Here are some numbered points:
[-1.1  1.4 -3.2 -2.9  1.4 -3.4  0.3  0.4] 0
[-1.2  1.1 -2.2 -1.4  1.3 -2.6  0.5  0. ] 1
[-0.5  2.  -3.1 -0.2  1.2 -1.7  0.6 -0.1] 2
[-0.4  0.8 -2.3  2.6  0.3  0.6  0.1  0.3] 3
[ 0.3 -0.2  1.9  1.3 -0.7  2.3  0.3  0.4] 4
[ 0.6 -0.6  1.1  0.3 -0.4  2.   0.4  0.8] 5
[ 0.4  0.5  0.9  3.   1.  -2.3 -1.4 -1.4] 6
[ 0.1  0.2  0.4  1.5  0.7 -1.7 -0.9 -1. ] 7
[ 0.1 -0.6  1.1 -0.6 -1.   1.9  0.6  0.6] 8
[ 0.2 -1.2  0.3 -3.2 -1.4  1.9  0.1  0.1] 9
[ 0.7  0.1  1.6  1.5 -0.8  1.8  0.1 -0.1] 10
[ 0.1 -0.5  2.   0.9  0.7 -2.2 -0.6 -0.3] 11
[-0.7 -0.2 -1.5 -2.1  0.2 -1.6 -0.2 -0.2] 12
[-1.3  0.9 -2.3 -2.   1.5 -3.4  0.3  0.1] 13
[-0.6  1.9 -3.1  2.2  0.8 -0.3  0.   0. ] 14
[ 0.4  0.4  0.6  1.5  0.6 -1.7 -0.8 -1.1] 15
[ 0.4  0.3  0.8  3.5  1.2 -2.3 -1.  -0.9] 16
[ 0.9  0.9  1.3  0.2  1.  -2.5 -0.4 -1.4] 17
New points follow, each followed by the number of its nearest point above, looking only along the 2 directions in which the numbered points spread most.
[-0.5 -0.9  0.5 -3.3 -1.1  2.4  0.7  0.8] ~ 9
[ 0.4 -0.3  1.5  0.1 -1.   2.1  0.1  0.3] ~ 5
[-0.4 -0.1 -1.3  0.4 -0.1  0.9 -0.3  0. ] ~ 3
[-0.8  1.  -2.7  2.2  0.1  1.4 -0.2  0.5] ~ 3
[-0.2 -1.4  2.6 -3.7  1.1 -4.8 -0.4 -0.2] ~ 12
[ 0.  -0.9  1.1 -3.1 -1.4  2.2  0.2  0. ] ~ 9
[-0.3 -1.1  0.2 -1.8 -1.   2.3  0.6  1.3] ~ 9
[-0.5  0.  -1.3  0.2  0.1 -0.7 -0.3 -0.4] ~ 3
[ 0.3 -0.8  0.  -0.2 -0.2  1.8  0.9  0.9] ~ 8
[ 0.1 -1.5  0.1 -2.7 -1.   1.4  0.2  0.2] ~ 9
[-0.7 -0.9 -0.5 -0.9 -0.4  2.4  1.2  1.5] ~ 9
[ 0.  -1.1  2.8 -1.4  1.  -3.5 -0.3 -0.3] ~ 3
[-0.9  0.2 -0.5 -4.6  1.6 -5.1  0.2 -0.3] ~ 0
[ 0.9  0.7  1.5  2.2  0.6 -1.  -0.7 -0.9] ~ 11
[-0.6  1.5 -3.6  2.   1.  -0.3  0.3  0.4] ~ 14
[ 0.2 -0.1 -0.1  0.3 -0.5  2.5  1.1  1.1] ~ 8
[-0.3 -1.2  0.5 -3.7 -1.3  1.9  0.6  0.6] ~ 9
[ 0.2 -1.3  0.5 -3.5 -1.5  2.  -0.2 -0.1] ~ 9
[-0.5 -1.1  0.8 -1.9 -0.9  2.4  0.8  0.8] ~ 9
[-0.3 -0.2 -0.6  0.5 -0.4  2.9  1.1  1.1] ~ 8
[-0.4 -1.4  0.5 -3.4 -1.2  2.2  1.   0.6] ~ 9
[ 0.   3.3 -8.1  3.5  0.7  0.1  0.3 -0.1] ~ 2
[ 0.8 -0.5  1.2 -0.2 -0.8  0.8 -0.3 -0.2] ~ 5
[ 0.1  1.   0.1  4.5  0.1  1.5 -0.1 -0.2] ~ 11
[ 0.  -1.4  0.6 -3.7 -1.4  2.1  0.1 -0.1] ~ 9
[-1.  -0.7 -0.3 -1.2 -0.7  3.4  0.7  1.4] ~ 9
[ 0.6  0.6  2.9  0.4  0.1 -1.3 -0.5 -0.7] ~ 11
[ 0.  -1.2  1.  -1.9 -1.3  1.9 -0.1  0.2] ~ 8
[ 0.5  0.3 -2.5  1.8  0.4 -1.  -0.4 -0.4] ~ 14
[ 0.2 -1.4  0.6 -3.  -1.2  1.7 -0.1  0.1] ~ 9
[ 0.2 -1.1  1.  -1.6 -1.2  1.5  0.4 -0.2] ~ 8
[-0.3 -1.3  0.7 -2.6 -1.3  2.5  0.8  1. ] ~ 9
[ 0.4 -0.2 -0.1  1.  -0.1  1.7  0.8  0.8] ~ 5
